The rows of D fall into 3 groups, which share some directions, and each row is roughly a mix of its group's hidden directions.
D:
0:   4  -4 -27 -31  -3 -12 -32  -5  27  27
1:  -9 -29 -13 -16  -4  17   8  14 -34 -36
2: -13  -2   3 -12 -20 -18 -27 -13  34 -35
3:  20  16  15  -1  -2 -50 -18 -22  -6 -10
4: -14   8  -2  -5 -23   0 -50   2 -31  -8
5:  32   4 -27  18  34 -28   9  11  -1   9
6:  20   3 -17 -49 -13  -8 -17  13  -4  22
7:  20  -3  32  -2   2  25 -39   1 -26  -6
8:  -9 -10 -22  29  18 -25  26  14 -13  30
9:   5 -38 -26   6  33   2  10  15 -18  20
10:  10  20 -14   1   3 -25 -49  21   1 -13
11:   1 -16 -38  39  12 -17  13  19  -5 -10
12:  24  15 -21  22  17 -12  46  -7   5   3
13:  12 -57   1  -2 -19  13  14  -4   7  10
14:  32  17 -23 -10 -15  15 -21 -37   9   6
15:  -4 -44 -34  -2  26  -6  14  12   4  12
16:  30  15   1  -4  18 -12 -47  17 -12  -6
17: -18  11 -34   4  -2   3 -21  16 -26  37
18: -21  -6   2   8  -5   4  17  -6 -19  56
19:   3  36 -16 -15  12  -4 -37 -30  -4   9
20: -24  13   7  14  16   6  -3 -14 -34 -41
21:   6  18   7  15  22   9  -9  27 -46 -16
22:  11 -38 -37   8 -13  23  -5 -12 -17 -14
23: -19  -2 -27  41 -25  12   7   7  -9 -24
24:  39   3  28   6  -6  11  19 -35  15   5
25:  -7 -31 -14  13  39 -10  14  14  25 -18
26: -11 -42  11 -25 -10  33  -6 -17   7  11
27:  15 -22   3  26  27   7  28  13  34   3
28: -18 -12  -5  55  -6  14 -19 -12 -12   2
29:   5  21  20  -9 -39  -2 -36  11 -20   8
30:  17  30   6  17 -10  32 -33 -22  10   8
31: -35 -20  21  27 -17   9  25  -8   0  21
32:  -3 -34  -4  -5  10 -13  41 -14  27  16
33:  35   7  -6  21  14 -21 -27  18  29  -7
34:  -7   3  10 -23 -11 -17 -38   5  38 -17
35:  27  27  19 -18  26  14  33  -9 -13  -4
36: -25   5   0 -27  -9  -7 -24  14 -45   6
37:  35 -19 -29   3   0   8 -36 -19  -4 -11
38:   7  11 -19   9  28 -14 -17 -14  26 -40
39:  22  31  39   1   0 -14 -32  -2 -10   9
40: -31 -30   2 -36 -27   4   2   2 -19  -6
41:   2  56   3  17  18   6 -20   0  10  -7
42: -24  -6   3   7 -13  42  30  -5 -28   3
43:  -7  36  14   0 -25   6 -35 -22  21   2
44:  -3  -6 -14 -15  -9 -15 -42   9  20  36
45:  32  28  26  18   7   8 -21   2 -30  -6
46: -23   8 -47 -22   6   4 -25  17  -5  -5
47:   5  15 -18   8  15   1 -14  15 -54  11
48: -28  -7  -8 -23 -12 -40   4   4  21  26
49:  -8   1 -26  -4  36   2  -4  -4 -42 -22
50:  23  -8 -30  17  20  26  -6  28   7  25
51:  -9 -24 -38  32  -2  11  31   4  -6  -3
52:  -7 -22 -32  -5  16  25  43   2  -6  -4
53: -36   9  -2   3  18   4  30  26  30  10
54:   5   8   1  27  -7  -4 -48  20 -13 -24
55:  30 -15   0 -27 -19  13  44   5   3  -4
56:  26  27  46   2   3   5 -19  -7 -19  -1
57:   9  28 -16  -6  23 -11 -21  14 -30  31
58: -16 -28  -6 -24 -19   3  -3  24 -39 -14
59:  11 -23 -26  -2   1  31   4 -29 -12  33
60:  25  14  28   4 -23 -16 -26 -32 -11  -6
61:  40  28 -27 -13  19   6  -8 -19 -10 -10
62:  17   0  -2  22  40   2  36  11  -9  21
63: -17  -7  37 -15 -41   3  14   2  14 -18
64:  -7 -33 -10 -41 -10   8  30 -13  11  -6
65:   4 -29  -9  52  12   9  19  10   5   4
66: -12  17  -7  -7 -24  26 -40 -20  14 -19
67:  -2  14 -19  18  27 -14 -43  14 -17  11
68:  37  21  12  26  31 -19   8  -8 -12  11
69: -26 -33   1 -16  -9 -16  29 -23  22   9
70:  21  35   0  15   2  24 -27  23 -22  11
71:  -4 -20   5 -15 -29  -8 -26 -18  13 -40
72:  27   1 -18  -6  -3  13 -24  -4 -50   0
73: -20  31 -15 -15  -8 -10 -38 -19  14 -20
74:  34  14 -22   7   4  -5 -37 -20  -3  26
75: -29  27   2  -5 -14  -6  27   7  11 -40
76: -38  -1  18 -34 -25  -7 -23  -1 -13  -6
77: -14  22   8   5  11 -17  22   4  17  48
78:  16  41   0  -1  -1  23   0   5 -18 -40
79:  21  54  11 -22  10  -6  -6  -3  -8  13
80:  17  15  15  -6  24  -9 -19   8 -27  42
81:  -9 -10  13  21 -28  37 -13  -5 -17 -29
82: -41 -10  16  22  29  -9  27   4   2  11
83:  -4  16  -3  -3  -6 -17 -56  14   0  21
84:   0  17  10  30  21   3  28 -28  28  15
85:  12  14  35  17   1  15  14  -1 -17 -42
86: -12 -28 -26  12  -9  29  13   3   1 -38
87:   9 -37 -30  -9  12  -1  17   5  22  31
88:   9  16  -7   3  26   3   1   7 -38 -42
89:   0   5   0  12  18  10  17  58  -6   5
90:   7  26  10  10  -1  21 -16  45 -18 -19
91: -11  -2   0  15   2  49   3  17  33 -14
92:  19   5   4  13  42 -23  25  16 -21  13
93:   7  -2 -30 -35  -6  -5 -44   2 -11   6
94:  -9 -31  -3 -16   8 -35  35   6 -18  11
95: -27 -27  12 -29 -34 -12   5 -12  -7 -19
96: -14  35   3 -14  30 -16 -28  -3 -14 -24
97: -24   3 -24  -6  28 -19  -4  39 -22   2
98:  -9  12  -7 -32  33 -12  19 -23  22  21
99: -22  50  -4  -7   4   2  -9  16 -19  23
100:   1 -14   7 -33  -4 -12  11 -24  45  11
101:  31  16 -20   8  11  16  -1 -10 -34 -31
102:   7  14  11 -18 -32  11 -15 -36  22 -21
103:  31 -37 -20 -10  -6 -28 -20  -7 -13  -6
104: -40   0   8 -27 -33  18   4   4 -21  -5
105: -19  -6 -18  -6 -28 -13 -42   4  27 -10
106: -28   5 -23 -39  -8  -5 -12  11  24 -24
107:  30  35  19  -1   4  -5  16  -8  38   9
Here is one row of each group, with its name. Which group are the others in?
 28 -33 -41   1  20   0  -7  13 -10  -1 -> (53)
 -1 -35 -49  -4   3  16   9  -5  11  15 -> (41)
 27  -8 -21  23  36  -4  11   2  33  -3 -> (102)

 21 -14  -7   3 -38  13 -22  21 -29 -18 -> (102)
-13 -49   1 -13  -4  13 -25   5  13 -25 -> (41)
 12 -39 -30  -2  -3  15  -3  31   6  22 -> (53)
-20 -17  -1  36  -3  22   9 -34  -4 -24 -> (102)
-26   2  21 -12   1 -45  27  17   7  -4 -> (53)
-39  15   1   3  17   9  19   8  38 -18 -> (53)
 25   9  24  12 -26  -8   2  35  19  23 -> (102)
  8   2 -24   4  36 -39  14  -3  11  24 -> (53)
  8 -34 -20 -16 -15   5  -4 -41 -14  16 -> (53)
-26  12  11   5  23 -10  45  -2  13  23 -> (53)
 23 -18 -19  -4 -41  20 -16   4 -27   0 -> (102)
